In the rows, 128 means zero.
These are runs of 8 systems, one row a step. Runs of the same system follow the same rule from any start.
k_341, trace 1, 10 rows:
[[136 132 173 121 161 157 143  60 113 125 135 111 103 131  69  80 151 162
  112 129]
 [159 154 119 179 136 119 118 163 178 167 115  68 147 122 127 138 149 130
   77 150]
 [ 85 130  94 173 123 108 102 191 113 126 132 160 114 110 165 150  85 117
  181 116]
 [112 121 154 112 111 153 112  49  95  80 153 127 105 147 127  99 124 136
  184 114]
 [158 124 149 124 108 179 109  92 151 166 110  82 162 131 106 136 165 108
   65 136]
 [ 98 140 112 159 161 134 137 203 154 157  93 154 129  79 127 164 110 121
  109  94]
 [111 154 124 122 138  93 150 110 144  52 137 131  98 121 160 120 106 152
  200 103]
 [165 110 115  92  61 146 113  68 131 108 142  95 160 165 152 137 147  99
  117 151]
 [116  96 132 103 129 171 132 168 108 178 112 175 152 117 107 153 126  94
   70 104]
 [107 151 164 111 197  92 178 146 150 107 112 148 100 100 110 115 125 174
  142 101]]
k_37, trace 2:
[[144  99 126 112 186  99 129 165 144 152  96 180 121 115  91  89 145 155
  109 170]
 [100 163 157 150 147  92 127 129 165 143 175 127 111 158 167  64 104 152
   93 157]
 [105 153 151 195 108 115 100 160  80 186 161  83 128 128 120 143 119 115
  153 135]
 [100 101 131 145 148 162  91 116 113 174  82 165 123  74  70 113 136 122
  150 151]
 [ 95 160 156 127 158 149 156  84 201 136 117 128 116  90 123  86 120 141
   86 121]
 [115 178 126 195 131 130 129 167 159 130 128  64 128 115 157 169 116 129
  121  86]
 [102  99  91 168 114 173  61 137 114 114  88 152 125 111 144 156 111 115
  173 107]
 [ 99 117 135  89 103 185 145  40 141  97 125 146 125 109 130 118 113 114
  130 103]
 [162 162 126 109 120 136 188 121 142  98 116  72 142 116 119 185 148 123
  104  81]
 [165 107  73 125 138 120 101 179 144  78  82 149 139 144 160 170 139 132
  138 113]]
k_507, trace 3 (10 x 20):
[[116 120 118 188 180 159 150 159 163 145 108 108 107  90  96 126 113 162
   86  97]
 [130 180 144 119 169 100 138 119 147  65  86 114 107 147 153 147 150 177
  137  95]
 [160 133  99  80  75 122 117 122 157  86 120 126 166 148 183 167 141  84
  131 125]
 [123  77  76 135 115 178 135 171 138 135 144 175 138  94 125 131  90  81
  116 107]
 [140 119 145 128 204 146 158 155 127 102 144 163  91 126  85  81 124 158
  117  91]
 [176 154 140  79 146  66 159 135 119 105 120 120 133 180 135 137 169 160
   98 146]
 [113 116  86 101  76  90 124 153  82 142 122 168 150 146 170 176 114 101
  134 154]
 [101  93 137 121 126 163 107 133  89 139 170 190 119 112 105  85  98  90
  170 121]
 [161 113 174 123 162 130 149 113 122 158 162 107 118 135  63  65 152 148
  101 155]
 [118 156 125 150 127  59 147 128  95 168 104  97 122 148 129 161 142 177
   97 173]]
k_436, trace 4:
[[113 114 136 131 126 165  65 136  98  87 127 155 121 191 181 137 122 135
  124  83]
 [ 96 179 163  80 123  91 123  80 182 115  92 145 138 119 169 119 143 128
  142 151]
 [126 144  90 163 109 154 163  89 141 149 102  90 124  56  79 151 125 117
  133 139]
 [153  91  73 152 142 189 135 160 125  89 145 147 113 145 132 132 104 125
   85  79]
 [137 125 165  70 129  78 148 132 160  94 132 124 144 182 187 138 138 158
  107 113]
 [136 141 136 105  87 105 131  68  93 147  86  91 148 114 101 173 166 126
  157 164]
 [159 126  61 135 130 182 111 134 104 123 111 185 121 105  86 111 136  83
  111 145]
 [151 121 124 105 167  91 176 193 182 120 160 154 130 131 145  99 114 132
   90 126]
 [137  88 166 126 110  76 156 136  94 153 147  61 142 146 115 166 136 164
  157 128]
 [138 115 128 128 107 164  57 106  51 134 127 155 128 161 110 119 148 101
  152 143]]
k_507, trace 5, 10 rows:
[[114  79 122 107 142 157 135  97 186  73  98 140 123 136 162 128 114 169
  105  90]
 [167 175  91 105 119 167 173 122 121  79 135 129 127 135 128 159 136  94
   81  79]
 [167 140  94 124 159 109 122 222 151 116 114 170 139 113 132 136 138  96
  135 122]
 [119  60 125  76 152 103 150 141 150  92 131 189 122 144 151 103 104 162
  130 123]
 [161 125 116  81 113 139 182 112  60 102 172 144 120 170 110 135 129 116
   95 109]
 [159 148 117 128 143 104 106 202  73 166 134 170 136 145 103 128 149  95
  118 156]
 [ 84  90 162  92 146  79 121 129 122 160 125 190 124 130 132  89 115 154
  147 171]
 [121 121 145 103  91 117 170  59  67 134 175 109 116 145  98 115 122 133
  141 150]
 [145 152 128 184 111 120  90 154  70 185 152  90 132 140  99 130 145 106
  134 164]
 [ 64 116 182 155 142 109  75 123 146 187 102 132 129 119 141 108 122 159
  143 155]]
k_185, trace 6 (10 x 20):
[[156 160 125 131 128 120  94 150 165 153  59 107 163  95 117 166 176 104
  129 149]
 [ 82 126  75 115 110 116 163 106 116 125 123 194 109  80 126 122  87 112
  157 153]
 [156 109 143 127 138 136 148 122 110  98 211 117 106 183 126  69 114 143
  109 119]
 [150 104 166 135 129 138  95 164 169 161  96  75 170 142 141 165 160 133
   90 111]
 [ 57 150 119 135 120 119 118 116 101 144  70 163 120  81 132 174 111 129
  170 123]
 [155 171 114 127 136 120 145  94  94  81 180 141  88 142 104  68 131 121
  160 149]
 [190  91 115 120 117 142 135 150 188 141 145  95 164 139 129 114 148 107
   68 145]
 [ 53  85 136 136 123 136 128 154 131 162  98 154 137 109 159 176  88 142
  114  91]
 [108 176 167 141 151 112 113 103  73  90 143 124  89 152 125 110 132 156
  188 106]
 [209 159 106 118 115 128 121 111 157 120 117  87 152 125 103 120 182  96
  120 170]]
k_208, trace 7:
[[ 91 186 194 148 113 124  98 103 113 168 160  91 129 161 153 110 131 124
  108 134]
 [117 149 139 163 155 128 122 140  69 156  94 122 108  87  61 150 146 137
  175 124]
 [152  94  60 168 156  98 124 148 148 106 115 143 101 124 122  98 119 169
  137 176]
 [ 96 146 120 169 101 111 130 158 157 149 182 105 133 150 194 126  83 120
   92 125]
 [ 99 151 137 162  99 182  97 122  86 128 126 105 130 107 126 175 119  92
  167  73]
 [143 147  78 143 152 165 113  76 141  83  78 153  96 102  97 103 145 141
  137 144]
 [123 170  96 124 145  96 192 148 182 139 137 145 121 106 144 113 107 128
   62 147]
 [125 104 119 111  96 140 154 188 123 134 149 133 159 106 145 187 104  77
  140  77]
 [143  83 120  99 107 190  83  73 138  73 110 144 135 143 140 120 137 112
  152 105]
 [123 182 162  87 144 133 159  63 154 125 120 133 119 138 123  93 148 141
   64 140]]
k_37, trace 8, 10 rows:
[[135 143 142  45 137 111 170 127  93 100  95 173 136 122 112 170 151 118
  142 101]
 [186 131 110 104 147  80 146 110 161  68 116 106 120 156 134 109 160 169
  139 156]
 [166  93  92 136  86 110 122 165 133 136 185 117 148 172 165 119 113 103
   99 160]
 [112 106 156  93 129 110 132 171  52 152 168 185 128 144 116 126 114 104
  154 115]
 [135 127 171 107 168  97 139  85  93 135 114 128 105 143  76  92 162 182
  134 162]
 [155 153 119 149 126  96 127 134 167 180 127  99 144 134 125 105 149 129
   65 196]
 [101 149 139 153 136 101 105 211 144 170 160 158 135 103 147 111 103  88
  153 135]
 [ 79 101 167 170 158 138 108 113 101 138 146 130  91 112  99  88 103 166
  182 116]
 [109 141 129 167 125 174 128  71 122 173 105  94 120 118  95 127 136 148
   62 144]
 [112 198 131 130 132 141 114 159 172 156  84 141 151  85 140 158 141  82
  104 114]]
k_185, trace 9:
[[126  66 120 159 111 163  83 171 151 155 126 127 154  86 117 136 114  89
  175 120]
 [ 67 126 149 125 124 154  92  48 126 125 115 160 107 142 149  90 113 152
  124 143]
 [145 208 147 159 142 117 173 117 140 134 162  64 113 128 114 118 139 134
   92 123]
 [152 106  78 176 118 153 106 184 169 123 118 114 144  84 132 152 116  91
  158 112]
 [ 78 112 122 101 108 151  97  77 142  89 120 185 118 144 183 109 101 130
  137 120]
 [141 184 170 106 139 129 187  94 127 104 156  81 118 149 121 131 143 143
   93  88]
 [172 113  85 160 143 149 127 185 139 116  88 104 138  95 102 180 145 118
  138  99]
 [ 98 112  87  98 124 114  99 117 128  90  91 210 117 141 173 124 111 135
  143 146]
 [141 159 168  69 124  88 193 102 111 107 177 115 126 165 134 118 135 137
  109 121]
 [183  81 124 136 133 147 137 183 106 147 115  90 153 116  78 176 155 118
  126 101]]
k_223, trace 10, 10 rows:
[[114  68 128 130  92 128 162 122  52 153 153 105 130 147 111 174 106 146
  128 114]
 [167 155 190 101 132 137 100 110  88 149 131 101 145 172  98 120 186 118
  103 135]
 [141 162 100 139 136  95 127  96 176 151  92 124 127 113 122  97 150 143
   89 208]
 [113 110  71 168  99  92 146 133  85 140 161 133 108 105 117 124  90 126
  180 171]
 [153 110 171 163 112 155  84 145 106 134 185  72 139 151 117 116 136 104
  175 105]
 [102 155 156 171 134 167  81  89 175 154  99  91 129 134 144 116 140 146
   75 128]
 [ 67 187  90 151 130 120 120 112  91 137 106 188  93 109 139 127 101 124
  131 151]
 [151 148 126 128 136 125 102 177 130  94 166 158 125 112 128  99 124  76
  207 114]
 [127  85 137 153 137 169 118 136 216 107 130  91 139 108 153 121 110 136
  127  85]
 [ 57 126 129 137 130 159 147 111  95 127 106 150 108 137 153 172  93 160
   89  74]]
k_208, trace 11, 10 rows:
[[ 86 160  80 148 131 140 142  96  68 124 100 168  89 140 132 148 109 156
   85 131]
 [135 190 110 135 152  94 173 162 153  75 158 134 104 102 141 118 110 115
  174 103]
 [148 107 104 145  96 153 107 143 206 145 107  96 169  81 138 147 131  85
  129 136]
 [100 102  94 111  94 187 126  87  91 140 127 179 128 139 132 132 105 104
   70 127]
 [133 169 155  97 173 143 175 124 120  65 152 149  97 136 119 111 125 136
  130  62]
 [163 134 138  96 134 101 140 140 199 119  75  97 165  98 131 163 167 128
  134 128]
 [124  86 102  75  73 116 129 105 106 164 125 173 160 134 136 137 124  96
  108 182]
 [136 110 178  99 145 152 141 129  96 111 205 148 114 158 108  74 118 115
  138  94]
 [152 116 189 129 171 131 109 137 161 127  88  75 141 141 111 142 174 171
  117  98]
 [111 122 113 105 104  65 122 109  91 156  76 144 136 147 143 165 144 159
  122 189]]
k_223, trace 12:
[[115 212 123 158 143 158 161 119 146 104 168 125  97 102 128 101 106  99
  121  91]
 [135 124  86 178 168 154  90 204 132 112  93 157 117 116 131 148 123 125
  130  95]
 [ 75  79 172  94 132 121  93 128 155 115 108 168 136 130 172 127 109 144
  172 103]
 [113 181 147  83 115 140 188  96 153  85 150 123 129 119 156 143 114 106
  117  72]
 [170 128  72 118 151 166 148 176 122 108  97 164 130 125 111 161 139 109
   71  98]
 [117  47 155  75 161  99 130 154 133 141 101 182 138 129 117 118 130 163
  137 138]
 [132 139 167  78 117  76 200  94 139 101 151  87 133 134 137 146 132 154
  146 115]
 [188 134  72 125  99 138 152 134 105 118 120  96 145 153 122 178 152 115
   70 131]
 [136  60 131 106 125 124 106 134  99 191 114 163 147 138  93 111 145 129
   98 185]
 [124 146 180 118 135  78 165  84 123 148 154  91 115 115  90  92 139 156
  163 164]]
k_341, trace 13 (10 x 20):
[[165 113 124 106 109 108 170 164 137 110 190 117 144 102 115 123 116  80
  188 115]
 [126  14 126 106 117 126 134 105 130 124 122 126 137 151 135 133 114 177
  123 134]
 [ 92 169 148 114 142 118 131 115 104 155 113 156 118 172 153 130 131 156
   40 138]
 [156 208 147 119 148  86 136 175 101 139 130 131 131 112  98 135 164  94
  161 139]
 [172  64  79 142 132 120 117 135 146 104 129 135 121 102  96  94 128 129
  185 169]
 [ 98  88 114 157 111 153 135  98 128 141 180 126 111 161 151  89  83 150
   71 140]
 [102 164 202 138 131 113 121 152  79 175 143  90 136 157 132 160 137 136
  115  98]
 [140 139 131 140 155 111  74 137 124 126  52 136 126 102 100 141 170 140
  185 149]
 [133 147  58 162 122 165 122  88 160 101 138 153 102  99 126  75 106 106
  123 159]
 [124 123 146 151  98 162 158 140 126 136 208  76 136 132 135 131  96  99
  120  81]]
k_916, trace 14:
[[184 139 116  76 137 101 136 166 159  75 151 164 139 135 143 102 141  91
  160 129]
 [180  73 159  85 126 109 125 129 137 160 147 115 159 159 103  95 161 130
  100 175]
 [113 108 172 134 166 102 146 163  52 165 156 142 105 151  86 117 124 164
  130 122]
 [121 159 137 132 163  85  98 164 115 110 113 167 109 108 117 109 138 125
  214 140]
 [143 137 112 134  94  92  83 111 144 160 133 131 145 131 137  90 142 103
  143 219]
 [109 120 145 178 107 154 114 126  87 181 199 102 119 141 110  93 102 112
  115 143]
 [ 93 133 167 180 153 167  84 136 127 136 118 108 113  89 104 124 122 129
  186  85]
 [ 88 148 111 154 104 117  85  87 156 145  55 116 134  99 151 155 135 142
  146 166]
 [ 95 169  75 165  75 144 141  90 111 133 155 118 116 138 166 142  90 108
   90 140]
 [136 133 121 151 123 209 131 121 161  92 159 105 127 106 129 124 110  90
  127  62]]
k_436, trace 15:
[[ 91 134  84 142  87 164 113 102 150 127 145 168 125  88 151 104  85  74
  146 143]
 [123 140 164 120 154 167 169 148 191 119 155 110 136  94 125 120 114 108
  107  63]
 [125  99 153 151 155 131 134 107 122 116  94  73 116 158 124 158 141 208
  102  96]
 [114 153  80 125  88 123 102  73  84  90 109 147 116 173 173 149 127 135
  125 152]
 [144 184 102  89 102 130 136 131 176 106 112 153 152  86 148 141 138  57
  146 130]
 [156  70 122 118 148 152 169 139 179 141 102 107 146  76  80 140 137 137
  107 114]
 [148  79 111 122 132 137 163 114  75 114 155 124 109 185 116 127 120 173
   73 121]
 [160 190 133  94 109  81 114 146  85 104 139 134 137 186 163 148 158 106
  135 140]
 [142 122 123 110 119 100  96 148 148 161  73 143 160  81 107 143 161  98
  174 174]
 [124  63 104 132 138 153 160 128 127 162 155 165 119  87  72  83 101 121
  116 152]]
k_916, trace 16:
[[109 100 114 121 123  93 185 141 168 165 170 145 131 110 136  93  88 132
   87 167]
 [147 131 174 158 145 105 128 187 128 115 186  72 128 161 146 129 123 140
  151  83]
 [151 124 156 108 139 146  50 130  98 122  70 144 145 157 120 146 182 124
  146 126]
 [ 86 129 113  90 108 113 154  73  90 159 113 185 120 106 106 116 117 125
  122 179]
 [137 147  98 173 133 105 179 140 143 111 192 102  99  96 113  93  92 126
  164 134]
 [165 114 134 178 150 148  59 183 176 134 119  94 144 141 141 115 150 123
  121 122]
 [ 71 117 180 102 105 137  87 112 100 181 101 149 153 152 154 154 131 127
   97 125]
 [ 97 160 126 119 103 122 173  70  73  98 144 122 102 108 115 147 109 128
  185 111]
 [179 139  56 170 143 152 124 120 170  89 108 116 110  97 101 104 138 125
  135 150]
 [110 105 128 141 130 143 117 165 183 182 128 140 152 131 158 121 110 121
   42 137]]

Which system made each run below?
trace 17, 2 rows:
[[171 100 115 185 147 171  67 117 143 116 132  95 116 160 113  83 147 149
  110 144]
 [ 70 184 143 160 149 108 121 136 118 164 101 140 109 148 161 141 117 163
   69 130]]

k_208
trace 18 (2 x 20):
[[115 138 173 114 118 109  78  80 182 147 118 114 145 149 162  83 149 138
  119 177]
 [ 73 175 117 154 108 145 157 107 101 185 109 129 124  75 104 161 109 106
  105 132]]

k_436
trace 19, 2 rows:
[[162 151 134 176 143 144 139 116 168  87 137  42 117 126 126 134 139 152
  138  92]
 [135 125 104 135 136 166  90 154 128 146  58 144 146 138 134 176 153 125
   64 114]]

k_916
trace 20:
[[121 161  77 144 132 110 190 148  68 127 128 136 102 137 123 175 111 144
   83 114]
 [176 117 101 112 122  98 111 170 124  62 132 133 134 147 154 148 139 116
  198 114]]

k_436
trace 21, 2 rows:
[[ 86 119  91 133 141  94 144 107 129 110  57 148 108 116 147 167 115 191
  129 138]
 [139 129 122  75  88 101 138 137  74  94 176 162 136 167 159 139 119  90
  168 121]]

k_223
trace 22, 2 rows:
[[139 124  71 170  90 164 129  86  82  83 155  99 104 131 120 140 110 120
  168 116]
 [170  95 127  86 114 202 121 113 112 123 114 143 157 134  94 145 156  86
   89  99]]

k_37
trace 23:
[[ 65 128 159 147 131  84  98 157  89 137 112 135 119 140 165 166 108 161
  183 109]
 [103 130 139 137 109 149  83  68 143 104 137 137 116 103 131  83 118 109
  207 142]]

k_436
trace 24:
[[135 140  81 178 110 166  91 166  97 123  95 112 135 133 145 196 130 111
  119  93]
 [ 98  89 162  87 126 160  63 110 129 143 106 196 144 136 137  97 132 108
  136 137]]

k_223
trace 25 (2 x 20):
[[138  99  92 126 123 121 110 180 104 145 103 155 144 175 161 167 131 137
   58 134]
 [ 71 139 163 104 117 109 116 121 111  91 154 162 115 147 181 123  96 128
  186  93]]

k_208
trace 26:
[[103  84 120 127 139 136 121 123 116 172  94 151 130 159 135 135 124 172
   39 147]
 [104 172 165  86 128  63 157 124  75 159 130 157 126 118 106 132 138 123
  162 158]]

k_223
trace 27:
[[108 141 137 144 120 163 108 144 140 182 179 159 134 117 127  74 105  72
   90 145]
 [ 99  91 150 149 166 183 145 146 106 129 117 127 110 110  94 151 110 156
  116  52]]

k_208
trace 28 (2 x 20):
[[109 121 128 140 150 118 131  98  91 113 173 164  80 161 121  56 104 164
  129 155]
 [139 164 192 110 111  95 148 136  92 166 179  84 145 166 125 131 148 117
  106 131]]

k_507
trace 29 (2 x 20):
[[ 87 107 138 120  99 145 134 118 129 150  99 110 151 149 172 192 116 146
   66  94]
 [112 155 120  95 120 147 171  95  96  60 127 137 109 141 149 168 115 134
  135  62]]

k_916
trace 30, 2 rows:
[[108 155  92 120  61 103 136  69 135 107 149 119 131 145 185 134 106 112
  135 166]
 [149 136 101 149 103 178 134 158  98 160 183 137 136 107  96 118 114  55
  110 122]]

k_223
trace 31 (2 x 20):
[[146 173 132 130 137 174 154  93 162  73 115  84 122 113 125 149 142 128
  118  66]
 [124 109  72 129 148 150 113 158 113 114  94 192 117 159 153 139 117 144
   62 123]]

k_223
trace 32 (2 x 20):
[[128  92  97 147 113 142 107 175 168 153 168 164 143 103 143  87  94  74
  132 149]
 [ 69  87 162 136 121 124 175  99  91 141 167 114 107 118 118 131  83 165
  152 101]]

k_341
trace 33:
[[184 154 168 122 140 151  84 156  95 146 125 109 148 145  87 130 186  89
  131 121]
 [111 108 113 112 145 124 124 120 168 167  66 175 138  66  96 114 137 125
  125 177]]

k_185
trace 34 (2 x 20):
[[165 210 141 102 142 100 158 122  91  99 118 117 118 120  93 143 172 115
  164 123]
 [158  96  94 132  98  79  87 159 160 135 127 130 156 141 162 120 133 114
  156 192]]

k_507
trace 35, 2 rows:
[[154 176 121 184 136 178 104 126 141 148 164 103 116 113  94  77 137  88
  101 139]
 [ 88 122 134 165 160 122 122 205 146 156 117 141 127 133 164 154 100 151
   82  91]]

k_436
trace 36 (2 x 20):
[[162 126 125 117 154 124 150 181 131 168 159 164 135  94  73  85 134  83
  121 153]
 [106  28 140 141 136 118 115 128 161 160 137 134 131 123 124  90 103 168
  135 159]]

k_185
trace 37 (2 x 20):
[[ 46 114  97 140 122 151 123 115 123 140 102 194 110  97 151 135  78 131
  123 121]
 [138 142 101 136 123 148 200  95 138  71 169  97 102 108 120 127 100 131
  143  86]]

k_208
trace 38, 2 rows:
[[110  95 149 132 149 131  86 210 129 180 101 167 153 109 125 149 129 107
  136 115]
 [ 89  80 166 110 161 104 149 106 121 131 150 163 101 117 104  72 102 173
  162 139]]

k_436
